In the rows, zero is written as 128.
Named turns come first, each shown by rows before and after it. Which turns, in which order, take the first row of each pair that follows to the second? Write the first one first, as in the answered first pair.
dekud (before |-> after):
[127 113 106  83 157 122  68 157 132 146 130 112 114  96 120 147 101 120
 145 138 164 131 175 134 174 127 144 118  76 147 108 106 109  82 160 121
 146 144 107 125 128 115 143 107 171 106] |-> [125  63 139 132 128 113 151 170 114 132 103  89 121 109  86 123 126 129
 110 117 148  94  96  98  90  70 138 165  80 154 166 127 133 143 145 132
 165 117 138 110 166 144 120 106 155 138]
[145 189 157 175 118 153 130  93 123 124 156 126  61 135 150  61 154 137
 154 171 118  92 112 108 116 143 146  64 134  91 131 137 138  75  80 169
 149 146 118 205 103 152 156 125 125 153] |-> [153 192 152 172 114 155 133  94 126 119 155 122  60 127 142  62 149 136
 159 168 119  97 109 102 121 144 151  67 117  97 133 130 137  75  79 161
 166 152 124 203  95 155 156 125 126 149]
[129 134 171 151 143 127  99 137 134 114 133 128 132 113 125 133 155 141
 144 112 138 126 115 113 109 110 122 113 123  89 140 130 145  93 118 131
 119  98 154 132 133 130 148 121 117 160] |-> [130 138 162 152 147 122  88 131 142 124 141 129 126 111 141 134 151 146
 152 121 134 131 125 123 121 116 120 111 136  94 132 133 139  83 117 132
 111  99 153 137 130 123 143 125 118 153]
[107 203 150  96 160 166  72  99 134 164 153 137 115 151 185 118 170 124
 154 123 124 115 116 161 187 148 103  81 159  63  98 135 118  88 128 154
  93 109 125 130 141 115 163 100 138 105] |-> [152 185 150 100 142 182  89 124 116 119 144 106 106 104  97 102 154 121
 163  95 143 104  65  85 175 121 135 127 103  87 148 120 105 110 101 115
 177 128 187  85  92 114 181  98 144 102]
Zovi (before |-> after):
[165 138 109 122  96 131 130 133 102 118 165 112 158  48 117 100 155 136
 126 147 163 140 116  38 141 123 148 145  81 172 129 126 126 149  59 108
 140 126 169 113  67  86 187 124  63  81] |-> [113 174 129 112  82 130 149 105 114 137 177 125 163 120 184  66 209 147
  99 184 167 135 106 104 156 134 120 116 141 136  86 156 139 164  65 138
  73 114 126 154 123  94 183 119  57  98]
[119 168 134 136 143 114 134 147 125 101  87  70 140 126  91  63 116 154
  98  71 147 144 104 115 129 118 132 173 141 113 120 107 126 158 161 146
 133  60 145 122 135  83 145 122 137 150] |-> [136 138 127 122 139 111 156 127 139  94 109  93 135  92  96  37 101 131
 122  80 130 103 115  65 104 152 164 159 106 138 120 110 139 126 109 166
 147  94 154 120  85 102 142 124 136 149]
[170 146 153 152 124 115 113 155  74 136 118 131 122 159 119 159 150 137
 131 183 156 121 105 140 131 127 118 107 115 122 120 124 133 152 103 124
 150 107 124 132  94 121 170 117 131 116] |-> [173 142 142 150 122 113 113 151  75 133 119 137 121 151 113 151 154 124
 134 187 150 110 108 130 123 135 120 108 101 125 117 119 137 144  98 132
 153 113 127 135  77 123 166 117 132 118]
Nepo (before |-> after):
[131 116 112 129 128 131 100 112 141 137 151 136 140 106 177 129 118 111
 164 157  98 115 172 131 133 162 146  93 111 152 120 125 145  80 104 141
 109 151 128 122 103 134 126 139 121 113] |-> [127 127 117 126 127 134  95 115 141 146 159 134 140 113 176 129 120 111
 169 161 105 117 171 132 147 166 139  93 114 138 115 129 140  85 111 139
 110 152 121 128  97 131 127 137 124 117]
[170 144 137  79 106 142 118 117 137 181 175 135  67 127 126  91 185 147
 185 134 114 130 131  84 147 122 119 158 163  81  80  87 113  77 109 158
 123 164  80 143 111 114 162  98 129 131] |-> [175 129 130  79  95 142 138 120 133 175 161 134  69 101 104  82 166 143
 184 134 114 124 126  65 135 119 135 169 152 100  96  85 117  76  99 145
 144 173  92 128 106 122 159  98 135 130]
[146 110 100 118 119 108  84 114 152 118 158 153 173 115 172 124 146 118
 122 159 139 115 132  87 175 229  79 111 103 115 109 112 155 125 129 169
 106 169 133 132 116 121 152 150 126  92] |-> [146 110 106 112 123 108  93 112 150 123 156 154 166 111 163 126 150 114
 127 155 140 117 132  88 179 224  82 109 106 117 106 114 160 125 124 172
 107 165 137 137 113 120 161 153 127  94]
Pairs:
Between the rows of a pair lie 2 to 4 turns.
[ 93 164 106 108  88 119 108 147 137 109 121 105 140 116 188 110 132 137
 105 149 141 158 173 221 151 154  52 116 140 150  97 124 140 143 140 109
 130 114  82 137 133 118  79 116 132 112] |-> [103 123 104 115  89 110 148 135 155 107 135 132 142  79 200  99 116 121
 125 156 114 121 186 174  99 188  68 106 116 164 102 128 155 117  91 134
 125 130  84 142 112 137  67 111 128 109]  Zovi dekud Zovi dekud
[123 101 104  69 127  81 125 121 130 124 152 133 156 105 148 183  83  73
  81 153 103 151 184 177  73 167 155 186 111 175 114 108 135 109 126 116
 185 179  92  93  70  92 131 178 187  47] |-> [ 84  86 125  95 121  69 159 113 129 135 147 135 169 144 178 182 109  80
  54 164  83 142 184 212  33 140 131 191 151 163 109 130 149 138 130 137
 141 156  69 114 118 117 104 176 168  68]  dekud dekud
[133 101  77 111 160 106  92 142 125 131 108 138 129 102 134 181  93 135
 119 121 124 174 221 161 140 148 110 131 141 145 124 111  99 138 178  91
 121 128  95 117 130 108  86 167 126  96] |-> [138 133  78  67 143 119 109  99 147 120 158 153 100 105 142  99 110 116
 144 153 145 132 187 117 156 199 152  94 125 158  90 121 111 100 115 117
 141 184 105 144  87 128 121 152 128  99]  Zovi dekud Zovi dekud
[129 148 115 120 131 136 142  98 128 136  92  90  97 127 107 110 157 118
  67 140 162 131 110 107 178 112  97 123 141 146 154 147 112 135 160 100
 168 103 170 102 134 128 159 154 136 134] |-> [144 145  95 107 143 137 123  93 145 137 108 104  98  93 116 113 128 107
  92 141 156 123 136  86 181 154 113 112 112 163 145 143 104  91 142 107
 174 133 168 100  91 139 162 158 142 120]  dekud dekud Zovi
[173 154 157 141 131 148 113 151 118 112 113  98 109 106  78 142 135 143
 133  92 159 125  87 102 120  74 142 153 114 102 151 122 123 147 130 105
 170 109 166 122 126 113 164 120 128 154] |-> [141 187 139  99 150 137  77 117 150 138 151 134 110 118 154 140 137 129
 161 132 153 135 151 149 159 147 131  97 141  94  73 123 127  80 128 131
 112 135 117 158 117 114 179 115 139 144]  dekud dekud Zovi Zovi
[160  94 169 163 126 125 143 146 148 142 137 156 101 206 177 106 110 132
 155 153  98 115 150 158 106 112 114  84 167 100 164 159 115  91 179 125
  99 111 130 145 101 121 117  97 166 168] |-> [184 105 162 160 119 140 130 164 130 120 117 126  87 184 120 105 104 142
 147 133 127 132 113 127 125  89 125 119 136 108 194 139  97 109 196  91
 157 111 165 114  74 103 134  98 174 154]  dekud Zovi Zovi dekud
[106  97 145 185  96 109 116 154 137 140 143 160 158 101 131 140 156 147
 135 126  99 114 107 114  52 117 152  88 116  93 124 135 132 112  85 144
 113 146 140 149 120 149 109 131 112 142] |-> [ 94 139 136 170 115 115  71 165 126 155 132 143 156 125 148 175 161 165
 122 130 117 163 132 171 108 115 127  81 142  70 111 127 115 119 135 126
  90 125 116 145 142 125 117 131 126 130]  dekud Zovi
[151  96 105 126 139 109 122 130 130 135 130 155 142 129 139 181  84 120
 137 124  94 123 179 155  92 124 116 135 135 111 142 129 131 139 158 106
 127 118 123 117 163 134  99 129 124 102] |-> [139 113 111 126 134 106 130 119 139 133 140 160 147 145 158 170 102 120
 132 137 101 116 174 165  91 132 111 125 153 104 132 138 141 137 154 127
 109 122 108 134 170 139  98 125 124 109]  Zovi Zovi
[115 176 113  81 140 142 119 118 116 164 149 137 117 142 151  69 152 127
 122 163 135 125 131  79 169 135 150 147 118  81  98 107 131 129 125 132
 139 161 148 136 150 135 134 140 120  92] |-> [135 141 117 106 142 139 147 134 113 148 144 143 119 114 122  77 137 120
 128 146 120 117 133  48 129 129 162 159 101 102 122 109 138 127 107 132
 161 169 167 125 127 146 123 147 117  95]  dekud dekud Zovi Zovi
[127 119 135 162 101 136 157 139 112 116 133  97 112 134 120 130 141 146
 125 111 135 121 126  97  96 115 131 162 129 133 139 142 140 153 137 140
 198 156 154  96 140 139 111 133 121 117] |-> [143 130 108 146 116 132 124 138 128 123 154 118 110 107 141 142 122 136
 159 123 133 134 174  95 117 158 141 139 110 139 115 133 123 110 134 146
 189 184 143  98 101 134 112 134 129 102]  Zovi dekud Zovi Zovi
[128 150 100  88 106 137 144 102 131 133 142 134 139 138 145 105 167 129
 131 173 144 140 127 139 177 167 145 116 133 147  67 111 121 112 107 116
 162 153 143 127 116 134 138 118 166 111] |-> [120 137 122 114  97 142 174 114 115 125 123 112 144 157 122  88 181 141
 102 164 150 131  75 135 148 123 133 149 144 137 100 120 130 156 110 113
 179 130 165 123 144 144 122 118 153 136]  dekud Zovi
[165 105 173 146 117  99 111 154 136 121 105 141 131  93 100 113 144 176
 147 124 138 106 113  54  52 140 166 163  77 124 155 153 104  92 122 113
 169 130 128  80 120 143 147 110 116  86] |-> [167 154 153 117 129 107  49 152 138 135 116 134 120  92 110 130 137 180
 156 139 163 142 135  82 124 165 163 139  86 114 119 133  86  69 149 100
 167 135 118  80 110 122 169 119 125  72]  Zovi dekud Zovi Zovi
